These are runs of 6 systems, one row a step. Runs of the same system follow the same rule from any start.
In the rows, zero is written as 128.
k573, trace 1, 5 rows:
[[150 170 152  89 123 113 134 122  74 116 125  90 100 169 145 127 147  81
  132  94 110  96  91 182 112 100  90  87 130  95 126 128]
 [160 168 144 107 122 112 150 113  89 110 122  97  91 168 131 136 152  79
  124  88 104  94 106 172 112 108  84  79 129  86 129  99]
 [169 165 140 125 126 115 162 110 109 109 122 106  89 159 114 140 158  78
  110  86  94  88 124 154 116 120  84  79 130  82 138  73]
 [169 159 138 137 128 118 162 103 129 105 123 110  96 149  93 145 156  78
   97  89  88  83 142 136 123 131  87  84 133  76 146  49]
 [169 147 136 146 127 123 161  95 142 105 124 118 106 136  76 145 150  84
   88  95  85  84 160 116 130 141  96  97 139  75 147  39]]
k946, trace 2:
[[ 97  90 113 153  78 144 134 103 138 116 114 150 158  77  80 115 158 140
   82 142 177 156 182 119 136 100 153 101 129 162 146 128]
 [102  86 117 155  84 144 128  96 143 123 115 152 166  74  66 121 149 139
   82 148 170 151 187 108 142 109 159 115 131 154 140 123]
 [110  80 122 152  86 144 118  96 145 129 119 150 175  76  57 127 137 139
   85 151 158 140 191  97 142 117 162 128 139 142 132 118]
 [116  81 132 148  95 141 106  91 141 136 123 150 180  81  47 132 123 135
   91 156 147 126 191  90 145 126 165 142 142 133 121 119]
 [123  80 144 139 102 139  96  88 134 141 124 140 188  84  46 133 112 125
   95 158 132 115 186  90 146 132 166 152 147 124 116 125]]
k723, trace 3, 5 rows:
[[127 141 119 139  87 131 168 103 117  94 116 131 103 120 104 123 192 108
   81  97 156 134 149 161 120  79  97  53 121 130 158  94]
 [119 134 129 127  75 130 148  95  93  93 108 121 123 117 105 116 185 101
   85 108 166 135 146 174 123  66 108  56 131 137 154 121]
 [113 132 140 117  72 129 131  95  72 103 109 116 136 118 108 108 177 100
   90 122 171 132 135 180 120  61 119  74 135 142 147 148]
 [110 126 152 108  73 123 112  99  61 117 112 112 156 119 107 114 164 100
   99 132 169 130 128 177 119  59 129  95 136 144 137 171]
 [110 117 161 100  78 121  92 103  56 133 116 114 170 121 108 117 149  99
  110 143 165 126 123 169 118  70 137 115 141 145 126 193]]
k470, trace 4:
[[166 147 125 136 184 123 144 145 173 136 142 128 100 157 137 152  96 129
  150 111  70 100 122  94 136 189 110 155 124  88 119  74]
 [178 156 135 131 175 118 148 134 157 130 140 117  94 162 126 152 109 107
  142 105  66  84 120 107 131 177 101 142 129  76 121  67]
 [179 158 141 128 158 116 151 121 140 126 131 108  96 162 115 152 122  89
  128  98  68  80 120 122 124 162  93 123 133  69 127  62]
 [176 161 143 124 141 115 153 110 123 121 128 105  97 162 104 148 137  75
  115  93  74  76 127 132 122 141  93 105 136  66 133  63]
 [170 156 147 121 122 111 154  98 112 115 124 102 103 153  94 146 153  70
  105  91  89  78 137 148 119 120  91  89 136  71 134  68]]
k602, trace 5, 5 rows:
[[136 170 108 114 176 123 153 178 132 131 136 113  69 174 219 127 123 140
  175 109 111 134  69 153 111 151  99 128 107 128 126 132]
 [123 174 106 109 161 126 152 178 117 120 132 115  72 171 224 120 136 146
  166 111 128 147  67 166 107 131  97 113 107 141 133 146]
 [113 170 107 105 144 129 150 174 107 112 127 114  79 161 212 114 152 149
  157 113 151 152  73 183 106 110 100  96 106 153 138 157]
 [104 163 108 109 120 130 148 157  97 107 122 113  89 149 198 106 164 138
  140 110 169 158  87 190 108  90 105  81 110 160 140 165]
 [ 99 150 113 115  99 133 148 135  91 102 115 117 102 134 171 103 175 132
  122 112 175 160 105 190 115  73 110  69 116 162 148 159]]
k291, trace 6 (5 x 32):
[[113  75 111 162 111 146 116 111 165 139 126 159 176  76  71 130 116 157
  100 162 150 145 189  79 147 140 168 157 134 147 127 119]
 [117  84 102 175 116 145 131 115 180 123 127 168 157  84  75 133 127 162
   94 154 141 150 187  71 148 147 154 145 130 144 132  90]
 [124  98  92 177 122 147 151 118 190 109 126 168 136  91  84 136 132 163
   93 139 134 146 187  74 148 151 138 131 133 138 138  66]
 [133 114  87 176 133 145 167 122 193 102 130 166 111  99  94 137 138 161
   95 128 127 143 181  83 145 158 126 119 129 128 144  49]
 [140 130  85 171 142 142 180 129 195  98 129 153  91 115 112 136 145 154
  101 113 121 137 169  92 140 159 114 106 125 122 145  41]]

Name the system that made each run.
trace 7, 5 rows:
[[156 133 152 109 176 118  94 142 126 161 140 112 137 154 143 142  68 125
  170 140  79  98 100 104 134 179 136 193 136  97  95 138]
 [163 145 158 100 171 112  99 134 109 155 138 103 127 166 143 143  74 108
  169 126  73  87  90 123 131 168 124 175 136  85  94 137]
 [167 160 162  90 161 112 106 131  94 148 135  92 118 172 144 139  90  94
  164 113  75  83  87 141 124 150 110 152 133  79  99 132]
 [163 167 164  88 149 108 113 126  82 139 130  84 108 175 146 139 107  82
  157 103  82  81  86 160 116 133 102 128 133  81 109 132]
 [157 170 162  87 135 109 125 122  74 127 126  82 104 174 144 130 128  75
  145  96  92  87  85 175 113 114  96 105 133  88 116 131]]
  k470
trace 8:
[[135 143 156 106  81 118 124  90  63 103 115 103 141 130  91 122 168  79
   92 113 143 101 134 175 118  66 109  76 145 113 137 134]
 [135 138 165  98  87 118 109  98  52 120 115  97 151 136 102 121 160  80
  102 124 142 101 122 180 114  72 120  96 145 115 129 160]
 [131 134 173  90  93 114  95 108  48 131 121  95 159 139 116 122 143  84
  121 133 141 101 111 176 111  76 123 113 142 118 120 179]
 [128 134 176  85 106 113  84 117  53 148 123  93 160 142 125 125 128  91
  134 137 132 102  98 171 112  88 132 131 138 117 114 194]
 [124 133 175  80 124 112  78 127  59 157 129  93 160 147 136 125 109  96
  154 143 127 110  89 160 114 102 138 150 136 120 105 203]]
  k723
trace 9 (5 x 32):
[[151  98 164 132  98 122 107  73 119 130 123 126 176 105  30 143 125  88
   85 136 110  86 181 103 143 119 146 132 155  91 123 102]
 [159  97 159 141 115 125 113  75 138 138 125 129 164 109  36 146 114  91
   94 129  96  81 184  93 144 141 142 143 152  85 121  89]
 [165 109 152 144 131 125 118  88 151 139 130 131 154 117  52 148 107  96
  102 127  84  82 172  81 144 159 135 153 148  80 119  70]
 [168 119 140 147 150 124 127 104 164 139 133 133 137 124  71 152 100 109
  115 128  74  84 162  76 143 177 126 160 142  78 122  63]
 [167 127 134 145 167 126 135 121 172 140 140 132 122 137  97 152  93 120
  127 125  69  91 149  76 145 189 123 162 135  82 119  65]]
  k291
